(in the rows, 128 means zero)
A single turn carries every row of the set below to another of its rows. Some are shown first; where does it send the rows asked next?
K102: [115 123 111 140 142 140 108  94 122 144 159  95 122 145]
K438: [118 157 142 162 140 132  98 128 110 123 146 144 114 131]
K843: [ 80 125 116 117 107 121 129 133 128 106 117 116 121 104]
K780: [160 154 135 132 109 121 106 147 113 116 119 116 125 118]
K487: [155 131 160 141 151 125 121 122 116  90 107 120 120 137]
K622: [135 136 142 134 118 104 150 149 122 130 111 139 124 120]
K193: [122 111 125 132 134 144 108 133  95 136 164 109 128 122]
K893: [ 85 131 134 133 137 115 133 121 137  66 121 118 132 134]
K296: [166 135 116 123 128 131 109 124 106 117 123 116  93 139]
K700: [113 148  99 141 118 127 112 123 126 143 132 116  88 145]
K762: [108 114 108 101 145 122 107 108 118 113 164 122 106 120]
K584: [169 129 131 127 128 120 132 119 120 113 127 116 162 131]
K443: [131 134 124 107 139 140 112 102 141 157 120 108 133 153]
K612: [138 159 132 116 111 127 102 120 116 129 102 103 129 166]
K217: [ 92 128 105 146 141 124 124 113 147 135 165 124 125 134]
K185: [143 137 143 135 138 108 127 139 125  70 132 131 135 116]
K83: [ 94 108 122 111 149 118 119 103 126  92 124 151 117 135]
K374: [ 93 110 126 113 124 134 125 125 144 106 149 117 164 126]
K354: [110 120 133 153 150 118 143 112 154  93 122  88 125 143]
K639: [153 131 114 119 129 123 121 111 151  72 137 115 134 138]
K586: [129 167 125 129 101 133  95 131 133  91 116 135 119 141]
K784: [111 151 135 138 159 116  99  99 121 129 136 118  97 160]
K295: [ 92 112 125 132 116 138 130 135 120 126 120  75 123 136]
K635: [113 132 141 163 140 110 150 123 134 106 115 126 146 109]
K935: [ 82 116 107 113 123 138 118 105 130 100 142  96 133 145]
K7: [114 114 128 114 122 106 138 137 115  95 118 155 119 117]
K577: [153 140 138 132 137 120 139 128 135 161 125 119 134 136]
K461: [105 128 162 127 126 130 125 132 132  86 101 115 153 135]
K511: [135 155 132 157 126 132 102 120 118 153 128 103 109 138]
K841: [ 94 123 120 108 149 135 105  90 139 125 113 125 121 156]

K577 moves to K622
K784 moves to K612
And these:
K639 moves to K354
K700 moves to K296
K185 moves to K893

